B = [[3508, 6470, 1456, 5978, 6094, 7434, 2612, 3244, 4224], [3686, 7677, 1142, 2958, 4678, 8021, 7343, 2968, 3458], [1545, 2812, 1181, 3928, 3164, 1823, 4123, 6785, 7887], [1516, 2762, 1355, 5022, 5329, 3408, 7347, 5577, 3650], [5610, 3335, 5789, 6348, 4925, 2526, 5093, 1439, 1727], [7551, 1606, 3826, 7760, 3533, 7859, 6177, 4845, 3546], [6443, 3945, 4019, 8040, 2052, 1410, 4262, 1753, 6158], [3810, 4344, 6389, 5773, 5773, 3343, 3176, 6970, 6866], [3716, 4911, 1975, 5460, 8388, 5034, 7331, 7886, 5834], [7153, 6998, 6709, 5175, 2558, 5025, 1388, 3072, 2197], [7197, 3303, 7101, 8325, 5720, 1952, 1691, 4686, 8174], [2479, 8350, 8188, 4994, 5404, 1430, 2972, 7909, 4586], [7651, 3323, 7687, 2888, 7524, 1669, 3437, 7441, 5896]]
Rows and columns are counted from 1.
(1, 1) = 3508
(12, 6) = 1430
(10, 2) = 6998
(12, 3) = 8188
(6, 5) = 3533
(6, 8) = 4845
(4, 4) = 5022
(12, 4) = 4994
(12, 2) = 8350
(12, 9) = 4586
(4, 5) = 5329
(7, 5) = 2052
(13, 1) = 7651
(4, 2) = 2762
(7, 4) = 8040
(3, 1) = 1545
(6, 6) = 7859
(9, 5) = 8388
(8, 1) = 3810
(8, 6) = 3343
(12, 1) = 2479
(11, 4) = 8325
(10, 1) = 7153
(8, 5) = 5773
(6, 2) = 1606
(11, 2) = 3303
(9, 1) = 3716
(9, 7) = 7331
(4, 8) = 5577
(13, 3) = 7687
(13, 4) = 2888
(3, 4) = 3928
(1, 4) = 5978
(7, 2) = 3945
(5, 7) = 5093

m =
[[15 62 49 39 91 27 52 33 72 44]
 [18 73 43 46 78 14 50 38 75 52]
 [45 20 77 37 80 70 48 41 13 48]
 [20 29 45 36 16 28 48 48 13 54]
 [81 54 68 51 48 61 35 48  1 67]
 [33 73 41 48 44  1 48 61 62 74]
 [48 24 62 46 52 78 54 74 74 22]
 [53 34 51 75 23 31 45 90 48 77]
 [67 12 60 64 37 68 50 90 61 48]
 [33 48 51 48 48 18 63 27 13 48]
 [48 48 41 61 51  1 46 56 48 70]
 [42 59 45 72 30  8 44 75 53 80]
 [18 74 43 47 77 13 49 39 75 53]
 [63 14 58 69 31 59 48 93 55 59]
 [ 6 10 28 51 26 55 57 38 36 55]
 [69 77 61 16 41 48 62 28 48 15]]
Rows and columns are counted from 1.
row 1 col 1 => 15
row 6 col 3 => 41
row 15 col 9 => 36
row 3 col 1 => 45
row 14 col 10 => 59
row 3 col 2 => 20
row 1 col 2 => 62
row 1 col 9 => 72
row 2 col 3 => 43
row 12 col 10 => 80
row 15 col 8 => 38
row 15 col 2 => 10
row 1 col 10 => 44
row 13 col 10 => 53
row 4 col 8 => 48
row 13 col 5 => 77
row 14 col 5 => 31
row 7 col 6 => 78
row 5 col 4 => 51
row 9 col 9 => 61
row 5 col 9 => 1
row 16 col 9 => 48
row 10 col 9 => 13
row 1 col 4 => 39
row 11 col 1 => 48
row 4 col 5 => 16
row 4 col 1 => 20
row 10 col 5 => 48
row 11 col 4 => 61
row 3 col 4 => 37
row 8 col 8 => 90
row 15 col 3 => 28
row 1 col 6 => 27
row 10 col 3 => 51
row 3 col 10 => 48
row 15 col 1 => 6
row 9 col 8 => 90

grid =
[[2059 6278 6390 6591 7130 3616 7255 6011 6502 5126 2610 1730 2731 7074
  6150]
 [9055 7633 5599 6015 5170 9147 5823 5531 7154 6340 9289 9092 7343 4511
  7428]
 [6459 6358 5827 4982 4705 7391 3560 6027 5705 6162 6972 6423 6110 5551
  6512]
 [3942 6882 5765 5693 5204 5624 5071 5573 6494 5289 4685 3605 3609 5252
  6775]
 [5385 7644 5485 5722 4759 6979 5165 5225 7070 5370 6201 5060 4131 4322
  7398]
 [4060 6423 6536 6297 7107 5295 6634 6506 6330 5880 4565 3937 4796 7607
  6363]
 [6050 7522 5211 5218 3905 7483 4031 5017 6841 5398 6821 5768 4536 3596
  7349]]
Indices start at 1.
(1, 1) => 2059
(6, 4) => 6297
(6, 11) => 4565
(1, 2) => 6278
(5, 3) => 5485
(2, 15) => 7428
(6, 10) => 5880
(5, 10) => 5370
(5, 2) => 7644
(4, 13) => 3609
(3, 13) => 6110
(6, 5) => 7107
(3, 10) => 6162
(4, 4) => 5693
(1, 14) => 7074
(1, 5) => 7130
(7, 11) => 6821
(6, 15) => 6363
(2, 8) => 5531
(7, 15) => 7349
(1, 4) => 6591
(3, 6) => 7391
(1, 12) => 1730
(7, 9) => 6841
(3, 8) => 6027
(5, 9) => 7070
(2, 3) => 5599
(4, 10) => 5289
(6, 2) => 6423
(5, 6) => 6979
(5, 5) => 4759
(3, 14) => 5551

M =
[[ 13  -7 -68  -9  24]
 [  9  62  36  -1  19]
 [-28 -16 -23  -2 -63]
 [  2 -75   2   5  10]
 [-10 -58 -27 -23 -28]
 [ 22  11  32 -47  41]
 [ 20  -3 -55 -25  37]
 [ -7  60   6 -34 -28]
 [-13  44  28  50 -17]
 [ -2 -74  -3 -17  -6]
 [-29  -6  29  21 -58]
 [ 19  16  16  45  53]
 [ -3 -42  59  20   3]
 [-17 -46  28  44 -24]]
Indices start at 1.
row 1 col 1	13
row 3 col 3	-23
row 4 col 5	10
row 12 col 4	45
row 11 col 1	-29
row 10 col 2	-74
row 9 col 2	44
row 3 col 5	-63
row 11 col 3	29
row 5 col 2	-58
row 6 col 4	-47
row 6 col 3	32
row 11 col 5	-58
row 3 col 4	-2
row 2 col 5	19
row 6 col 5	41
row 14 col 3	28
row 1 col 5	24
row 6 col 1	22
row 1 col 2	-7
row 8 col 2	60
row 4 col 4	5
row 4 col 3	2
row 7 col 5	37
row 5 col 3	-27
row 5 col 1	-10
row 14 col 1	-17
row 4 col 1	2
row 5 col 5	-28
row 14 col 5	-24
row 11 col 2	-6
row 10 col 3	-3

W =
[[-14  42  31  32  32 -31  22  31  19 -46  42]
 [-51  48  17  17  17 -10  52  17  50 -46  66]
 [  8  14  16  16  16  -8  -2  16  -4  -4   6]
 [ 27 -24  -9 -10 -10  27 -25  -9 -26  49 -34]
 [  6 -30 -25 -27 -27  50  -9 -25  -9  63 -27]
 [ -6  21  16  16  16  -9  12  16   9 -15  21]
 [ -8 -28 -31 -33 -33  59   2 -30   2  64 -19]]
Rows and columns are counted from 1.
(1, 1) = -14
(4, 6) = 27
(2, 8) = 17
(1, 4) = 32
(5, 8) = -25
(3, 7) = -2
(2, 6) = -10
(3, 1) = 8
(7, 5) = -33
(7, 2) = -28
(4, 10) = 49
(3, 6) = -8
(4, 2) = -24
(5, 1) = 6
(5, 3) = -25
(1, 7) = 22
(4, 7) = -25
(2, 7) = 52
(1, 11) = 42
(1, 9) = 19
(6, 6) = -9
(1, 8) = 31
(4, 9) = -26
(7, 1) = -8

data =
[[ 1.30  1.18  1.09  1.22  1.32]
 [-0.74  0.96  1.72  1.75  2.36]
 [ 1.83  1.32  0.95  1.69  2.59]
 [-1.12  0.92  1.84  1.73  2.11]
 [ 0.37  1.08  1.36  1.12  1.11]
 [-1.27  0.90  1.89  1.93  2.48]
 [-0.92  0.92  1.76  1.74  2.15]
 [-1.47  0.87  1.92  1.86  2.37]
 [ 1.77  1.26  0.96  1.34  1.75]]
Indices start at 1.
(1, 1) = 1.30
(4, 1) = -1.12
(4, 3) = 1.84
(3, 2) = 1.32
(7, 3) = 1.76
(5, 2) = 1.08
(5, 4) = 1.12
(6, 2) = 0.90
(7, 5) = 2.15
(8, 3) = 1.92
(9, 1) = 1.77
(7, 2) = 0.92
(9, 3) = 0.96
(7, 1) = -0.92
(3, 4) = 1.69
(8, 2) = 0.87
(2, 3) = 1.72
(6, 5) = 2.48
(9, 5) = 1.75
(6, 3) = 1.89
(3, 1) = 1.83
(1, 3) = 1.09
(3, 5) = 2.59
(1, 2) = 1.18
(9, 2) = 1.26
(7, 4) = 1.74
(8, 1) = -1.47
